(in the rows, 128 means zero)
Families of rows that turns and mirrors carry onto each other, the same ones carrying the whole set onto itself: the rest of each named row's family, in list order:
5 families of 8 rows:
fikez: [146 136  89 112 149 150 107 119 126]
zad: [123 143 145  82 143 122 118 106 139]
faza: [134 145  89 116 150 152 112 108 125]
poti: [153 103 100 116 136 115 152 132 139]
nik: [125 112 147 118  90  99 116 108 118]
pozaf: [115 150 135 114 107 138  97  89  98]
pibav: [143 148  93 113 152 156 133 112 122]
zumu: [109 153 133 113 118 143 102  86 104]
Bibe: [137 112 153 114  95  99 128 112 115]
gemer: [140 122 139 139 125 129  87 135 136]
ruga: [111 142 128 115 114 153  97  90  96]
Lud: [134 122  93 138  94 140 134 117  97]
tuvin: [143 126 133 139 122 115  89 129 136]
Gubi: [161 100 108 119 127 107 149 130 141]
daled: [129 135  99  88 117 126 162  88 107]
zeku: [131 131 101  88 118 121 158  91 106]
mika: [123 130 107  82 122 123 153  88 108]
pimuk: [144 138 135  84 154 107 124 100 138]
Podun: [131 108 148 122  89 102 133 103 107]
Supob: [122 125 150 118  97 101 141 106 112]
zub: [113 153 132 112 116 144 104  90 100]
Veg: [141 145  93 109 151 155 116 119 132]
lizif: [134 135 143  85 144 110 119 101 148]
Pako: [153 126 132 129 132 137  85 134 130]
bagaz: [111 157 130 101 117 140  93 100 111]
bap: [134 135 142  87 147 107 119 101 144]
Sul: [126 129 103  88 126 135 160  94  99]
viti: [152  99 108 125 132 109 151 123 128]
vupa: [130 111 147 121  94 100 130 101 111]
kap: [116 132 110  97 114 120 160  82 107]
Zamo: [138 120  95 144  99 145 126 122  98]
Potof: [135 123  97 142  99 147 130 118  96]
Sovis: [146 125 131 150 125 129  93 138 132]
leso: [143 124 136 138 124 128  85 135 135]
Vam: [123 121 102 143  95 142 123 120  99]
parap: [138 134 147  89 150 114 114 104 142]
liviv: [159 105 105 117 129 109 141 131 140]
rira: [160 114 109 111 128 102 149 127 144]
mipul: [146 117  93 146 102 135 130 116  99]
bofel: [145 144  90 107 150 155 116 118 134]

Which other rows belong to the same family as Pako? zad, nik, pibav, ruga, kap, rira, mipul

Families of rows that turns and mirrors carry onto each other, the same ones carrying the whole set onto itself: the rest of each named row's family, in list order:
5 families of 6 rows:
popu: [125 127 114 160 113 166  98 107 134 109 103 133 145 114 153 133 145 119
  97 145 113 142 118 116 117 121 114 146 124 115 123 138 132 153  83 137
 131 106 133 137 109 127 116 175 109 143 162 141 145 103 152 146 160 132
 122 129 165]
Rerum: [136 106 139 144  94 122 134 114 103 138 118 104 155 119 153 128 131 113
 144 113 167 126 132 134  68 109 110 113 107 119 137 133 125 144 148 153
 147 105 118 113 159 160 140 139 156 158 136  92 130 120 139 131 144 102
 132 128 145]
Somo: [128 158 117 146 134 175  92 105 122  99 126 129 151 129 158 123 126 124
 110 125 117 168  90 111 141  92 125 145 120 120 138 142 125 115 115 139
 124  82 119 133 123 124 123 161 117 111 148 140 129 114 136 133 157 122
 123  98 150]
nabim: [146 142 132 126 118 108 111 103 116 134 106 106 160 137 145 130 139 107
 141 112 172 164  92 162  80 105 101 105 104 122 146 130 114 132 138 148
 115 126 113  88 129 160 154 141 154 140 133 101 124 148 136 148 140  93
 117 112 132]
Vugu: [115  97 133 103 131 115 134 109 132 125 141 107 103  99 152 127 129 104
 118 145 133 135 118 117 124 140 112  92 138 147 127 159 141 127 148 124
 114 135 117  97 169 133 157 120 103 122 123 131 162 138  98 118 114 156
 144 115  93]
doken: [134 138 109 126 101  92 107  98 134 142  90 144 150 157  97 125 119 123
 123 130 157 120 137 140 114 123 128  99 157 126 102 128 140 168 153 116
 143 134 110 130 140 114 123 133 121 158 147 144 137 149  98 122 153 131
  97 187 114]
vof: [149 127 124 106 138 155 147 125 119 127 149 154 107 147 141 160 158 122
 134 145 114 122 157 133 105 120 108 120 116 153 103 133 133 136 153 107
 159 130 143 127 122 116 151 121  77 138 124 135  94 107 152 115 141 131
 145 124 136]
Par: [147 159  92 100  97  98 113 127 115 130 101 138 159 162 118 130 141 150
 112 125 129 129 146 181  97 126 134 115 161 114 132 122 130 156 135 105
 120 155 127 144 147 105 127 117 125 141 138 111 164 159 116 146 133 119
 109 167 127]
Tese: [118 153 107 146 146 154 115  97 130 104  98 130 144 129 138 119 145 140
 104 131 114 143  95 115 149 124 124 124 125 127 147 136 139  95  94 119
 132 105 140 145 116 136 121 158 122 122 148 166 139 103 141 154 162 131
 127 125 173]
mev: [121 142  87 124 153 141 111 122 110 125 138 174 117 140 125 121 181 159
 132 111  91 111 146 127 118 115 124 113 128 126 128 114 129 151 141 129
 120 132 157 129 142 113 110 157  86 158 157 130 130 107 162 115 130 125
 145 130 119]
Vig: [136 132 137 128 112  95 122 105  90 123 130 117 162 122 144 130 135 149
 116  96 144 136 104 152  75 110 106 138 117 126 137 157  95 132 132 140
 128 118 108 133 159 153 155 148 141 171 143 109 172 129 127 109 152 117
 167 122 109]
pevu: [133 130 109 167 138 148 112 104 108 107 123 134 131 130 146 132 150 136
  99 124  94 119 138 146 120 134 124 149 146 106 170 143 124 107 104 130
 132 119 128 145 136 139 109 134 109 150 146 143 144 110 151 118 148 155
 132 110 173]
nikot: [130 147  96 117 117 136  98 151 122  98 146 127 116 155 123 122 116 129
 130 140 159 131 123 168 128 119 109 114 119  80 131 129 155  97 106 128
 120 137 151 107  87 121 111 141 136  97 121 150 136 160 104 124 155 149
 101 120 129]
mito: [114  84 115 108 152 135 128 108 127 123 163 109 132 121 135 139 109 119
 128 133 158 118 131  99  98  98 120 103 119 101 102 137 140 139 127 126
 109 109 119 115 176  96 128 156 139 129 133 109 162 118 102 118 127 140
 158 102  99]
lar: [125 156  97 104 112 106 141 149 144 107 144 101 118 166 125 128 112 128
 124 120 168 130 101 159 118 123 122 115 107  93 148 106 165 113 103 105
 130 133 137 114  90 120 113 145 143 116 110 143 139 150  90 125 122 148
 129 132 136]
lonit: [143 141 130 134 128 111 113 120 114 131  93 151 135 143 138 136 116  99
 123 160 133 137 139 161 119 158 125  86 133 165 118 122 147 151 129 108
 139 150 122 160 115 113 167 129 124 134 144 123 154 139 117 149 138 138
  96 166  99]
Bov: [116 126 123 136 159 114 117 132 108 120 161 101 124 115 131 134 148 115
 146 114 131 110 106 124 102 115 113 112 128 131 118 124 143 143 124 116
 114 141 102 118 189 128 113 134 136 146 124  84 178 149 132 123 127 146
 161 101  99]
Vomiz: [143 125 108 127 140 168 115 126 105 144 116 173 111 158 137 143 149 139
 140 141 113  88 162 119 126 136 102 121 123  94  92 106 122 161 128 118
 123 125 155 104 142 146 117 152  85 144 137 134 115 129 131 136 149 136
 146 123 130]
tad: [160 112 142 130 119 101 119 118 123 118 125 115 139 126 175 106 138 102
 142 122 161 150 101 144  65 131 144 117  88 159 137 139 116 132 145  96
 136 144 110 118 130 151 138 146 122 150 130 122 119 117 134 104 143  96
 142 118 109]
Nofu: [146 159 122 129 154 161 108 108  88 128 126 165 105 159 131 136 142 143
 161 118 116 124 134 112 148 115  94 105 124 110 104 115 133 142 166 141
 139 101 142  95 149 143 123 124 101 120 122 129  99 130 145 128 143 115
 140 109 121]
nel: [139 138 131 121 125 128 147 109 104 142 110 105 168 124 156 128 135 124
 157 104 160 148  83 140  92 112  95 123 107 115 137 140 112 120 132 123
 144 116 116 107 144 169 157 156 147 153 112 108 144 119 156 131 146  82
 148 128 132]
Fumed: [132 126 106 112 173 114 116  93 141 132 156 119 129 133 117 146 105 108
 137 139 159 154  99 124 115 102 108  98 125 103  96 139 124 136 136 129
 106 130 112  81 169 110 139 146 138 118 114 124 147 165 107 113 123 146
 156 103 105]
Fik: [130 127 129 119  90 115 109 143 140 105 145 101 110 165 130 103 135 114
 108 115 176  98 118 146 101 122 127 128 142  98 124 117 156 126  97 112
 123 145 132 112  94 115 106 160 138 111 131 137 140 156 108 134 152 157
 102 133 125]
totuv: [133 159 106 133 146 143 128 114 118 146 131 178 108 159 118 137 157 160
 158 129 114 110 136 119 147 120 125 102 110 117 104  97 134 120 151 108
 140 127 158 113 139 151 128 151  93 130 122 158 113 126 158 141 151 132
 141 129 141]
sudi: [138 148 101 123 129  90 117 135 133 105 161 109 108 136 114 128 115 139
 104 116 148 115 126 172 101 127 100 129 134 106 141 117 154 143  88 127
 140 156 113 146  97  90 102 138 129 149 114 140 149 159 124 123 138 150
 130 153 130]
digu: [133 126  99 128 126 184 115 123 136 104 100 136 120 116 181 109 119 113
 109 145 112 123 115 120 110 130 122 104 122 154 149 156 118 119 126 127
 115 134 122 153 114 104 130 121 110 124 146 150 154 100 141 146 147 121
 126 108 156]
turos: [136 169  94 114 107  94 128 103 128 143  78 139 153 149 105 144 115 133
 138 128 149 157 119 161 124 131 131  80 133 110 122 118 159 146 158 109
 149 140 124 129 137 107 132 138 138 136 121 141 160 129 111 132 128 115
  99 169 122]
banak: [156 150  96 123 103 127 123 166 138  82 156 119 109 135 136 115 129 111
 109 142 158 114 121 153  93 145 115 122 117 128 106 148 138 127 119  92
 130 151 143 133  98 127 156 146 108 119 129 156 132 169  93 126 128 130
 145 144 128]
ger: [103 116 104 111 165 131 139 106 132 136 155 116 133 120 133 154 108 125
 157 135 139 135  93  99 136 100 102  96 120 110 110 127 132 120 126 105
 106 112  99 104 159 138 147 141 128 131 108 111 179 136 125 127 123 135
 162 106 101]
Feg: [141 167  87 117 129 114 100 114 116 135  92 156 170 147  92 134 131 114
 154 150 140 167 133 162 133 122 115 103 127 122 114 136 157 151 149 129
 147 124 137 128 128 111 125 128 132 141 150 150 129 148 119 125 150 116
  80 169 127]

Which other rows belong to the same family as doken? popu, Rerum, mito, Vomiz, Fik
Which other rows belong to the same family as tad? Vugu, vof, lonit, digu, banak
Which other rows belong to the same family as Nofu? Somo, nabim, nikot, Fumed, Feg
Which other rows belong to the same family as Bov? Par, mev, Vig, pevu, sudi

